The rows below come in pairs that one turn or mirror swaps. Which row does each named row swap with?
The rows were stretched afterwards, more along some directions than others.
q_884: -3.50,2.13,-2.60,-2.03,0.79,0.94,0.30,2.22,0.68,-0.68,-0.27,0.50,-1.47,2.37,2.91,0.40,-0.97,-0.61,-2.12,-2.37,-2.63,-0.61,0.55
q_156: -0.76,-0.99,0.71,-3.33,-1.27,1.16,-0.61,-0.56,0.02,-1.87,-0.84,0.65,0.10,1.33,1.89,-1.15,-0.85,0.84,-0.68,-0.71,-0.75,0.02,-0.77
q_933: -3.02,0.52,-2.38,-2.45,0.96,0.33,-0.31,0.72,-0.56,-0.36,0.07,0.20,-0.90,2.90,3.11,0.49,-1.61,-1.07,-1.54,-1.16,-2.99,-0.97,0.13
q_83: -3.42,1.00,-3.22,-2.62,0.80,-0.09,-0.19,1.05,-0.90,-1.29,0.38,0.37,-0.16,3.14,3.34,0.39,-0.77,-0.55,-2.42,-1.54,-2.36,-1.01,-0.16
q_37: -3.00,1.09,-3.71,-1.44,-0.12,0.76,0.51,1.73,-0.17,-0.69,1.02,0.79,-0.30,3.02,2.90,0.73,-0.93,-1.32,-2.15,-1.73,-2.54,-0.72,0.70
q_846: -2.27,-1.39,-1.46,-1.34,-0.40,-0.24,-1.61,0.70,-0.15,-0.60,-1.00,2.78,2.27,2.69,1.36,-2.08,-0.60,-0.36,-2.15,-0.96,0.17,2.30,3.41
q_521: -0.48,1.00,0.94,-3.06,0.10,0.81,-2.48,-1.34,-0.70,0.30,-1.05,1.62,0.24,-0.66,0.85,-1.41,-0.55,1.10,-0.69,-2.43,0.30,-1.04,0.67
q_604: -1.22,1.18,0.71,-2.42,0.34,0.09,-2.83,-0.11,-1.39,0.68,-1.54,1.72,0.25,0.60,0.47,0.18,-0.36,-0.76,-0.20,-2.23,0.04,-1.89,0.77
q_175: -3.24,1.78,-3.22,-2.55,0.57,0.77,0.62,1.36,0.00,-0.61,-0.36,0.46,-1.49,2.35,3.41,0.56,-1.35,-0.51,-1.71,-1.34,-2.37,-1.11,0.45
q_946: -0.23,-0.07,0.38,-3.55,-0.25,1.41,-2.34,-0.73,-0.08,0.39,-1.09,2.12,1.48,-0.40,0.33,-0.66,-0.43,0.16,-0.40,-2.79,1.03,-1.38,0.34
q_850: -0.26,-1.25,-0.18,-2.65,-0.80,-0.08,-0.18,-0.47,-0.21,-2.48,-1.01,2.06,0.58,2.44,1.72,0.07,-1.39,0.16,-0.24,-0.09,-0.11,-0.06,-1.30
q_783: -1.43,1.74,1.16,-2.94,0.46,0.24,-3.12,-1.08,-1.83,0.31,-2.14,1.84,0.60,-0.27,0.09,-0.28,-1.19,-0.13,-0.61,-1.30,0.66,-1.52,0.12
q_349: -2.02,-2.14,-2.53,-1.34,-1.08,-0.22,-1.69,0.78,-0.57,-0.13,-0.56,2.84,2.55,2.73,1.43,-1.73,-0.67,-0.13,-2.33,-1.88,-0.22,2.25,3.12
q_539: -2.22,-2.36,-3.12,-2.86,0.77,-1.15,-2.38,-0.21,-0.03,-0.66,-1.09,2.79,1.34,2.62,0.33,-1.84,-0.73,-0.19,-1.40,0.29,-1.54,0.27,1.21
q_13: -1.00,-0.19,-0.72,-1.84,1.54,-0.08,-1.99,0.69,1.24,-2.07,-1.48,2.10,1.09,-1.58,-0.37,-0.81,-2.18,-0.96,-1.98,-0.27,0.27,0.06,0.11
q_49: -3.09,0.45,-3.65,-2.68,0.04,0.95,-0.53,1.80,0.07,-0.87,0.42,0.03,-0.78,2.88,2.65,-0.32,-0.22,-0.02,-2.21,-2.57,-2.55,-0.59,0.59
q_543: -0.30,1.24,0.06,-0.80,-0.26,0.73,-0.71,-0.27,-1.78,-1.15,-2.24,3.26,1.67,1.22,0.70,-0.66,-1.00,0.59,-0.88,-1.38,2.32,0.57,-1.26
q_31: 0.12,1.19,-0.02,-1.72,-1.61,1.30,-0.17,0.32,0.26,-0.75,-2.20,3.84,1.45,1.03,0.61,-2.06,-1.33,0.79,-1.34,-1.47,1.89,1.48,-1.44
q_590: -2.21,-1.26,-1.94,-1.83,-1.52,0.86,-1.88,0.90,-0.06,-0.91,-1.09,2.71,2.17,3.09,1.11,-2.89,-0.58,-0.69,-1.39,-1.72,-0.42,2.53,3.42
q_726: -1.46,0.11,-1.11,-1.28,0.59,0.29,-2.26,1.30,0.97,-2.83,-1.70,2.35,0.59,-0.51,-0.69,-1.22,-2.28,-1.92,1.47,-0.49,0.49,-0.41,-0.18
q_724: -1.57,-0.51,-1.83,-1.32,1.18,0.02,-2.65,1.94,1.84,-2.09,-0.68,1.90,0.97,-0.10,-0.05,-0.23,-1.76,-1.30,0.47,-1.16,0.65,-1.17,-0.48
q_654: -0.58,0.24,1.31,-3.52,0.10,0.60,-2.93,-0.73,-2.46,0.02,-2.73,1.63,1.40,-0.02,0.85,-0.92,-0.76,-0.69,1.09,-2.04,0.65,-1.05,0.18
q_758: -0.50,-1.79,-0.45,-2.56,-1.09,0.08,-0.39,0.32,0.52,-2.69,-0.30,1.89,0.37,2.36,1.50,-0.99,-0.80,0.59,-0.90,0.02,-0.04,0.51,-0.55
q_678: -0.30,2.19,-0.27,-0.38,-1.18,1.85,-1.09,-0.57,-1.07,-2.25,-2.00,3.77,1.13,0.40,0.35,-1.98,-1.54,1.24,-0.83,-1.69,1.65,0.73,-1.16
q_96: 0.06,0.75,0.36,-1.36,-0.30,0.60,-1.31,-0.32,-0.57,-0.33,-1.95,3.26,1.03,2.22,1.20,-1.18,-1.61,1.24,-1.79,-1.21,1.41,0.94,-1.24
q_819: -1.42,1.72,1.23,-3.17,-0.09,0.80,-2.56,-0.28,-0.18,-0.10,-1.89,2.03,0.11,0.51,0.62,-0.52,-0.71,-0.44,-0.60,-2.39,-0.14,-1.26,1.17
q_38: -1.15,-1.52,-0.20,-3.43,-0.79,0.90,-0.62,-0.26,0.30,-2.06,0.16,1.09,0.76,3.54,2.79,-0.64,-1.12,0.69,-0.83,-1.15,-1.39,0.02,0.14
q_664: -1.95,-2.74,-2.71,-2.98,0.12,-0.18,-2.44,-0.68,-0.28,-0.80,-1.42,3.24,1.55,2.19,-0.11,-1.92,-1.27,-0.77,-0.85,0.13,-1.70,0.16,0.62
q_587: -1.06,-0.54,0.60,-3.84,1.08,0.67,-3.72,-1.06,-1.20,-1.11,-1.83,1.67,2.07,0.36,0.60,-0.82,-0.22,0.53,-0.09,-2.44,0.42,-1.04,0.81
q_145: -0.91,0.04,-0.77,-0.94,1.76,-0.12,-2.23,0.87,1.05,-1.65,-1.76,1.81,0.53,-2.25,-0.07,-1.34,-2.28,-1.39,-0.77,-0.60,-0.03,-0.60,-0.67
q_630: -0.97,2.60,-0.13,-1.56,-1.35,1.83,-0.66,0.25,-0.40,-0.44,-2.02,2.85,0.40,0.72,0.64,-1.14,-0.91,0.95,-1.38,-2.35,2.40,0.49,-0.82
q_583: -0.73,-1.93,0.11,-3.33,-0.42,1.17,-0.68,-0.60,0.75,-1.43,-1.26,0.97,1.12,2.36,2.22,-0.72,-1.46,-0.12,-0.23,0.96,-0.25,-0.85,-1.14
q_645: -1.89,-2.65,-1.39,-2.57,1.31,-1.53,-2.17,0.11,-0.33,-0.08,-1.80,2.83,1.60,1.64,0.08,-1.72,-1.01,-0.47,-1.05,0.30,-1.75,0.36,-0.03
q_934: -0.63,1.79,-0.39,-1.64,-1.31,0.88,-0.33,-0.36,-1.19,-1.51,-1.94,3.80,0.64,1.36,0.15,-1.20,-1.12,1.25,-1.63,-2.40,2.03,0.63,-0.94
q_360: -0.55,1.88,-0.35,-2.45,-0.55,1.64,-0.53,-0.37,-0.24,-0.52,-1.40,3.27,0.82,2.44,1.30,-0.47,-1.18,1.12,-2.20,-1.86,1.55,-0.05,-1.25
q_829: -1.67,-3.16,-2.23,-3.00,1.14,-0.86,-2.91,-0.62,0.58,-1.23,-0.74,2.70,1.72,3.04,0.35,-1.97,-0.66,0.19,-0.89,0.83,-1.32,0.65,0.89
q_142: -3.06,0.74,-3.50,-2.77,0.00,1.61,-0.67,0.93,0.37,-1.67,-0.29,0.78,-0.03,2.60,2.86,-0.91,-1.04,-0.68,-2.04,-2.81,-2.16,-0.52,0.65
q_247: -0.53,-1.79,-0.61,-3.05,-1.06,-0.08,0.00,0.01,0.18,-1.86,-1.24,1.18,0.62,2.56,1.92,-0.71,-1.16,-0.13,0.42,-0.15,-0.53,0.31,-0.85
q_46: -0.05,-1.31,-0.03,-2.58,-1.40,0.49,-0.62,0.31,0.91,-1.72,0.23,1.06,0.65,2.61,2.07,-1.36,-0.92,-0.01,-0.97,-0.53,-0.99,0.15,-1.25
q_323: -1.13,1.20,-0.27,-1.03,-0.20,2.17,-0.51,0.08,-1.07,-0.61,-2.57,2.18,0.75,0.85,1.01,-1.05,-0.92,0.39,-0.87,-0.08,2.34,0.00,-1.40
q_501: -1.80,-2.81,-1.74,-3.27,0.90,-0.88,-2.77,-0.83,-0.03,-0.52,-2.05,3.42,2.12,1.70,-0.29,-1.92,-1.34,-0.36,-0.74,0.26,-1.04,0.09,0.32
q_276: -3.09,2.29,-2.40,-2.15,0.62,0.42,0.53,2.27,0.63,-0.25,-0.01,-0.16,-1.51,2.02,2.55,0.32,-0.63,-0.92,-1.95,-2.09,-2.57,-0.54,0.58
q_60: 0.20,0.97,0.02,-1.91,-0.99,0.60,-1.32,0.72,-0.75,-0.28,-1.65,2.88,1.09,1.71,0.10,-1.06,-0.06,1.11,-1.25,-1.22,2.93,0.78,-1.00
q_632: -2.06,-2.87,-2.06,-3.25,1.23,-1.29,-2.27,-0.72,-0.04,-0.22,-1.78,2.86,1.57,2.20,0.23,-1.38,-1.20,-0.70,-0.91,0.85,-1.42,-0.28,0.30
q_646: -2.55,-1.79,-2.82,-1.02,-0.41,0.09,-2.28,0.75,-0.46,-0.32,-0.32,2.46,2.32,3.92,1.98,-1.78,-1.51,-0.59,-1.56,-1.05,-0.66,1.45,2.36
q_607: -2.19,-2.45,-3.20,-2.70,0.54,-0.32,-2.38,-0.22,0.13,-0.72,-0.83,2.70,1.86,2.25,0.26,-1.73,-0.84,-0.23,-1.70,0.63,-1.47,-0.47,0.47
q_188: -0.73,1.71,-0.58,-1.06,-0.63,1.58,-0.94,-0.67,-1.17,-0.92,-2.08,3.13,0.80,0.86,0.16,-1.05,-0.87,1.74,-1.39,-1.46,2.29,-0.02,-1.05
q_294: -3.42,0.48,-3.87,-2.62,-0.49,1.76,0.61,1.39,0.11,-1.55,1.22,0.08,-0.51,2.36,2.54,-0.79,0.07,0.61,-2.88,-2.17,-2.41,0.03,1.33
q_187: -2.27,-2.33,-2.47,-1.45,-0.48,-0.84,-1.49,0.94,-0.54,-0.43,-1.37,3.15,2.76,3.23,1.38,-1.22,-1.20,-0.88,-1.58,-0.90,-0.23,2.23,2.41
q_499: -0.26,-0.22,0.73,-2.65,-0.59,-0.07,-1.37,-0.57,1.26,-2.09,-0.81,1.51,-0.51,1.69,0.87,-1.38,-1.38,0.76,-0.68,0.21,-0.23,-0.15,-1.69
q_331: -0.23,1.08,1.36,-3.46,0.35,0.72,-3.34,-0.86,-0.12,-0.24,-1.11,1.92,1.24,0.14,0.22,-0.94,-0.21,0.16,-0.96,-2.99,0.58,-1.21,0.59
q_409: -0.49,0.38,0.73,-2.83,-0.15,0.40,-2.18,0.24,-1.27,0.29,-1.78,1.59,1.02,-0.37,-0.04,0.02,-0.15,-0.70,0.87,-1.62,1.12,-0.59,1.19
q_400: -3.06,1.28,-3.72,-2.23,0.70,0.58,0.14,0.77,0.39,-0.50,1.23,0.38,-1.44,2.18,3.09,-0.20,-0.72,0.94,-2.70,-2.05,-2.65,-1.13,-0.08
q_199: -1.30,0.27,-1.77,-1.78,0.74,0.40,-2.09,1.32,1.91,-2.48,-0.49,2.02,0.14,-0.47,-0.75,-1.22,-1.63,-1.07,0.95,-1.12,0.06,-0.81,-0.38
q_396: -0.76,-0.45,-0.76,-1.22,1.50,0.58,-1.62,1.12,1.41,-1.34,-1.81,1.40,0.37,-2.05,-0.20,-1.37,-1.60,-1.52,-0.66,0.01,0.60,-0.22,-0.10
q_791: -1.64,0.92,-1.15,-1.59,0.55,-0.38,-1.41,1.55,1.66,-1.76,-1.99,2.32,-0.52,-1.05,-0.65,-1.59,-2.25,-1.74,-1.93,-0.21,0.09,-0.27,-0.17
q_737: 0.21,-2.39,-0.75,-2.90,-0.38,-0.51,-0.07,-0.07,1.42,-1.73,-0.58,1.83,0.66,2.92,2.30,-0.19,-0.96,0.64,-0.14,-0.50,-0.12,0.98,-0.28
q_419: -1.94,-0.01,-1.61,-1.30,1.08,0.30,-1.42,1.16,1.16,-2.46,-1.75,1.94,0.23,-1.21,-0.02,-1.53,-2.44,-1.38,-1.82,-0.25,-0.25,0.05,0.07
q_547: -1.22,1.41,1.13,-2.32,0.97,0.71,-2.12,-1.17,-1.63,0.12,-1.82,1.64,0.29,-0.58,1.36,-0.31,-0.78,-0.12,0.08,-1.54,-0.30,-1.57,0.11
q_535: -0.48,-1.74,0.02,-3.45,-1.11,-0.21,0.46,-0.38,0.50,-1.76,-0.80,1.56,0.79,2.15,1.83,-1.07,-1.03,0.96,-0.79,-1.42,-1.02,1.08,-0.75
q_796: -1.44,0.04,-0.70,-1.11,0.86,0.12,-3.24,1.11,1.18,-1.75,-1.10,1.45,0.50,-0.74,-0.58,-1.35,-1.71,-1.13,1.33,-0.45,1.24,-0.62,-0.09
q_651: -1.88,0.49,-0.92,-1.07,1.42,0.27,-1.49,0.98,0.41,-1.86,-2.39,1.72,0.23,-1.96,-0.09,-1.47,-2.55,-1.49,-1.39,0.05,-0.08,-0.38,-0.46
q_950: -0.17,-1.69,-0.16,-2.87,-0.30,0.65,0.31,-0.52,1.50,-1.52,-0.50,0.78,0.16,2.03,2.21,-0.67,-1.04,0.50,-0.36,-0.51,-0.89,0.17,-0.71
q_625: 0.05,1.26,0.37,-1.64,-1.18,1.16,0.08,-0.40,-1.25,-1.14,-2.66,3.45,1.42,1.39,1.02,-1.08,-1.38,0.69,-0.81,-1.35,1.66,1.53,-1.05
q_150: -2.03,-0.21,-2.42,-1.20,0.70,0.54,-1.83,2.02,1.70,-1.95,-1.43,1.87,0.04,-0.56,-0.06,-1.20,-2.27,-1.66,1.47,-0.57,-0.11,-1.27,-1.09
q_401: -0.75,0.22,-0.87,-0.64,0.73,0.77,-2.70,0.80,1.33,-1.95,-2.03,2.43,0.92,-1.69,-0.15,-1.79,-2.86,-1.18,-1.28,-0.39,0.86,-0.21,-0.60

q_156 is swapped with q_360
q_145 is swapped with q_539
q_187 is swapped with q_726
q_409 is swapped with q_37
q_850 is swapped with q_625
q_247 is swapped with q_543
q_501 is swapped with q_419
q_651 is swapped with q_632
q_884 is swapped with q_819
q_758 is swapped with q_31
q_646 is swapped with q_796
q_783 is swapped with q_933
q_199 is swapped with q_349
q_590 is swapped with q_724

